One turn moves each row of this set onto another row. After a few examples, where does it send each row asked below?
kup: [14 13 -1 -3 21  7  9 11 -1 -2 28 -2 -4 10]
dazam: [ 6 18  2 -8 22  9 13 13 -4 -7 21  4 -2 13]
lugu: [-16   7  14  -7   4  18  37 -10  -9  -1   4   1 -10   8]
buzed: [  9  -6 -11   6   8   9 -10 -16  -4  -3  -5   5  -6  -2]
bute: [-12  15   5   7  -2  10  37   6 -16  -1  23  -6   1  -1]
Rigog: [ -5 -11 -17  17 -10   4   4  -7 -14  -2   4   2   2 -13]
paro: [  5  -4 -12  15   1   6  -7 -10  -6 -13   5  -5  -2 -16]
sop: [  3  17   4  -7  10  15  31   3 -18  10   5   2 -11  15]
zuz: [ 12  -2 -17  13   2   7  -4 -12 -14   8  -2   4  -4  -1]
Kun: [  2  13   7 -15  21  14  19   2  -4   0   6   9  -9  20]
zik: [-24   1   9  -6   7   9  28   4   0 -14  22   6   6   4]
fifi: [ -7 -10   4   7  -1  12  -9  -6 -23  11  -1 -12  -9   4]
vos: [  3   6  12  -6  19  13  12   1   7 -21  19 -11 -10  -4]
dumi: [  8 -15   6  23  -4  19  14   0   3  -2  17  17   9  -3]
Nifud: [ -6 -11   7   5   6  11 -18  -4 -15  -1   4 -13  -7   1]
nam: [ -2  -7   0   8   5   8 -17   1 -20   7   8 -10  -4   5]
dor: [-19  -9   8  -6  -5  13  38  -5  -7  -2   6  -1 -11   0]
Vusir: [  0  17  11  -7  19  13  16   8  -1 -21  17  -6  -6   0]
siz: [-10 -11   3  12  -3   9 -11   0 -21   0   8 -16  -4  -5]
Pote: [-13   6   1  -7   1  11  36   7 -17   8   9  10  -3  14]
vare: [-13 -15   2   7   2   7 -17   2 -15  -1  10  -9   0   1]
libe: [  7 -18  11  18  -4  24  17 -10   4   0   5  18   2   0]
livev: [ 10  10   4  -5   9  15  28  -5 -13  15   6  -3 -18  13]
vulu: [ -8 -15 -11  10  -4   6  -2 -11  -4 -13   1   3   1 -14]
tus: [ -8 -14   2   3   4  10 -15  -4 -18   9   1  -4  -5   9]
guvir: [-10   2   4   6  -6   9  34   8 -11  -9  24 -13  -5 -12]
dolu: [-17 -17   5   6  -4  11  -8  -5 -18   1   1 -10  -5  -1]
nebem: [-16   5   8  -8  10   9  22  12   0 -23  21   1   2  -1]
romu: [-11   9   1  -5   8   9  30   4 -11  12  17  13   2  21]
mir: [-15  10   5   1  -1  10  34  13 -13 -14  20  -5   0  -6]
dinib: [ 15 -10   4  25  -4  20  15  -2  -2   8  14  16   6   2]
dutaz: [ -7  17  16  -2  13  15  24  -2  -1 -19  18 -11  -6  -4]
dogil: [14 -9 10 26 -7 24 18 -7 -2 -1 10  7  1 -8]
tov: [  6  -7 -16  10   6   4 -12  -6  -3  -7   7   6   3  -5]
Mede: [-18   4  10  -7  -2  15  39   2 -13  -7   5   0  -8   1]
fep: [ -8  -2  -4  -2  -2   8  35   5 -15  17  15   8  -4  14]
gager: [20 -6  7 26  0 21 10 -1  1 -1 17  9  5 -4]
kuda: [  5   1   4 -15  21  12  14  -2   2   5  10  10 -10  22]
Fudeb: [-2 18  3  0 18  7 16 12 -3 -7 31  1  6  9]
lag: [ -1 -13 -17   8  -3   6   1 -14 -12   8  -6  12  -2   1]
Siman: [ 19  -8  12  21   1  26  13 -11   2   1   5  10  -3  -1]
Buto: [-13 -14   0   9  -5   8  -8   0 -24  10   5  -7  -2   3]
nifun: [ 11 -13  14  20   1  25  12 -10   8  -9   8  11   1  -5]
litof: [  7  24   8  -2  15  16  26  -3 -13   6  13  -4  -9  12]
giru: [ -5  11  12 -13  23  15  16  -4   4  -7  12   8  -5  17]
nirat: [ -1 -10 -12  12  -8   9   7 -17 -14   2  -8   1  -7 -10]
Nem: [-15  -6   4  -4   7   5  19  12   5 -19  29   0   3  -3]
Bif: [ 13 -14   8  18   3  21   8  -5   8   0  12  20   6   4]

fifi -> Nifud
tov -> Rigog
And these:
kup -> guvir
zik -> romu
mir -> sop
dogil -> Siman

